In the rows, zero is written as 128.
The rows of M fall into 3 groups, and each row is roughly a mix of its group's hidden directions.
M:
[[151 120  94 139  72 156 119 118 149  99 119]
 [101 142 153 164 139 141 168 158 105 153 151]
 [111 146 158 183 149 128 152 126 145 164 142]
 [109 119 103 137 146  70  99 146 133 164 128]
 [157 150 117 135 105  91  87 126  95 103 148]
 [150 115 142 114 154  89 155 170  99 143 151]
 [142 132 149 151 112 144 138 183  82 112 124]
 [118 109 109 133 156 160 114 147  83 134 173]
 [132 132 134 149  90  83  95 171 126 140 113]
 [137  78 143 180 103  98 120 141 121 128 129]
 [115 139 126 125 113  91 130 182 135 116 175]
 [139 113 124 109  89 110 108  85 120 109  83]
 [141 107  81 158 128 128  85 159 121 105 139]
 [137 132 136 105  80  78 114 156 138 151 112]
 [142 107 125 125 131  94  81 164 135 131 172]
 [139 120 106  94  91  81  94 110 134 117 112]
 [141 106 130 108  91 135 143  86 104 139  82]
 [118 144 152 160 123  77 166 131 150 155 138]
 [132 147 145 107 104  83 159 142 113 167 103]
 [125 151 144 145 128 104 140 192  94 143 128]
 [133 141 143 100 156 111 166 182 117 108 139]
 [129 135 131 174 146 119 135 192 107 129 140]
 [138 161 133  71 134 129 123 156 134 121 172]
 [152 104 137 104  95  90  97 128 150 164 142]
 [104 137 138 131 134 165 175  96  92 130 104]
 [139 108 125 104 162 150 144 100 150  89 166]
 [ 91 114  91 108 173 130  88 137 141 135 121]
 [138 142 119 172 136 113  89 137  83 140 158]
 [115 112 130 124 155 155 119  57 114 128 133]
 [139 136 116 168 109  88 120 137  81 159 120]
 [130 144 128 141 157 170 185 107 153 126 132]
 [142  65 146 152 110 104  96 125 137 122 141]
 [141 115 138 146 105  78 106 181 120 127 140]
 [136 108 132 147 137 133 102  72 121 174 109]
 [143 139 153  55 129 139 109 115 114 140 133]
 [150 136 128 153 171 112 153 185 131 118 132]
 [128 108 129 145 105 106 130  78  98 161  96]
 [118  99 140 153 150 140 123 132 105  90 182]
 [149  84 145 166  90  95 139 136 148 119 131]
 [138 146 134 132 105  90 143 173 116 129  79]
 [131 151 112 152 130 166 106  78 105 105 108]
 [ 91 143 139 140 168 154 129 126 112 174 157]
 [126  93 126 170 110 168 131  94 142 152 106]
 [152 168 139 125  96  91 171 151 128 144 129]
 [103 173 101 131 157 141 122 126  83 151 113]
 [139  95 116 170 111  75 112 135 151 135 142]
 [141 158 127 116 112 100 149 179 153 155 102]
 [124 152 107 139 152 171 142  99 127 115  79]
 [ 91 137 142 126 165  85 122 136 137 169 150]
 [132 130  90 163 104 133  96  91  94 117 145]
 [143 126 110 154 100  91 119 147  79 154 107]
 [130 151 131  95 117 134 149 167 145  73 114]
 [109 141 114 111 159 155 167 126 116  90  91]
 [123 142 128  95 162 164 177 106 143 106 126]
 [123 176 122 130 146 160 138 147 106  86 158]
 [ 82 121 159 150  90 140 124 115  99 141 159]
 [ 93 118 116 161 101 142 102  91 163 141 110]
 [118 130 110 152 129 182 137 102  89 114  98]
 [119 149 149  97 191 107 139 127 147 111 111]
 [104 106 126 105 141 130 114  66 124 156 101]
 [126 159 123 118 137 115 150 174 107  76 143]
 [110 111 122 139 172 154 145  88 110 168 117]
 [106 134 154 103 170 114 160 149  83 131 125]
 [125 123 109 161 176 158 120 120  80 135 116]
 [153 123 117 168 122  98 108 187 118 133 129]
 [134 106 138 151 120  75  95 117 125 172 139]
 [107 125 108 172 150 147 141  93  97 114  94]
 [117 127 149 103 128 186 154 113 107 113  95]
 [136 148 142 148 114  86 127 125  80 171 126]
 [120 131 114 177  98 154 108 100 109 119  90]
 [133 143 134 170 102  98 128 175 115 135  93]
 [123 119 164 140  98 118 109 136 187 144 105]
 [163 110 120 164  84 100 131  90 139 125 137]
 [170 122 138 152 151 143 121  93  79 142 115]
 [142 142 130 122  67 113 162 147 147 151 103]
 [ 85  85 132 142 159 105 114 160 147 139 117]
 [140 117 125 137  99  86  81 171 130 136 141]
 [139 121  98 117 168 149  93  98 125  89 106]
 [100 126 129 119 176 164 179 139 126 141 131]
 [154 135 166 104  98 141 160 172 115 110 122]
 [137 126 144 124 113 181 164 150 130  84 116]
 [126 136 123 137 153 178 173  87 140 114 125]
 [134 145 139  95 124 156 143  60 135 131 123]
 [ 76 112 109 121 120 154 135 116 174 156 139]
 [112 156 144 126 120 103 168 125  99 170  94]
 [153 163 138 113 117  89  97 155 114 106 160]
 [128 149 140 117  82  93 140 176 143 141 109]
 [154  95 147 140 108 137 111 181 111  97 140]
 [139 164 130 130 124 111 164 153 147 144  73]
 [130 142 119 101 139 187 159 125 128  93 108]
 [123 118 126 101 164 159 132  80 149 127 165]
 [106 132 128 123 128 126 150 180 143 134 185]
 [151 166 119 103 108 125 115 145 114  68 132]
 [119 152 135  74 139 144 138  76 138 145 118]
 [ 95 137 144 125 158 160 147 113 128 163 173]
 [138 142 112  84  97 136 154 173 154 109 133]
 [108 139 142 102 166 160 168  98 144 133 152]
 [126 101 134 160 118  70 112 105 129 163 132]
 [154 103 144 171 123 107 113 101 110 139  83]
 [113 132  99 162  94 111  96 128 119 127 178]
 [145 105 119 166 102 112  90  86 114 148 115]
 [120 156 111  91 134 153 142  97 133 157  82]
 [ 96 149 116 141 184 140 133  98  95 142 135]
 [136 135 121 168 136 125 109 188 109 111 156]
 [ 87 134 118 146  90 144 106 126 178 131 148]
 [159 129 122 134  92 166 133 117  78 109 106]
 [127 125 122 145 145 100 114 129  96 167 184]
 [ 91 148 124 167 151 162 158 135 123  95 113]
 [142 171 126 133 126  85 129 176 117 147 152]]
Here is one row of each group, with its name. Which group are the others in?
[144  92 107 159 123 106  82 160 130 114 151] -> H
[129 143 136 115  81  83 108 154 139 146  95] -> E
[124 134 136 102 160 128 179 176 119 107 130] -> V

[109 109 118  98 152 181 124 118 158  96 118] -> H
[168 140 124 142 113 159 121 138 138  80 169] -> H
[ 98 102 117 100 137 166 157 114 163 158 117] -> V
[157 136 125 104 126 110 176 180 145 114 125] -> E
[108 130 129  93 163 122 112  89 138 179 129] -> V
[156 114 129 113  67 132 116 154 160 115 145] -> V
[142  97 139 154 110  81 117 149 125 164 158] -> V
[125 143 132 119 148 162 201 132 123 126 128] -> E
[120 140 142 118  77 106 136 111 122 128  70] -> E
[131 126 135 119 148 155 192 140 135 124 169] -> E
[112 130 113 134 152 103 129 171 183 118 153] -> H
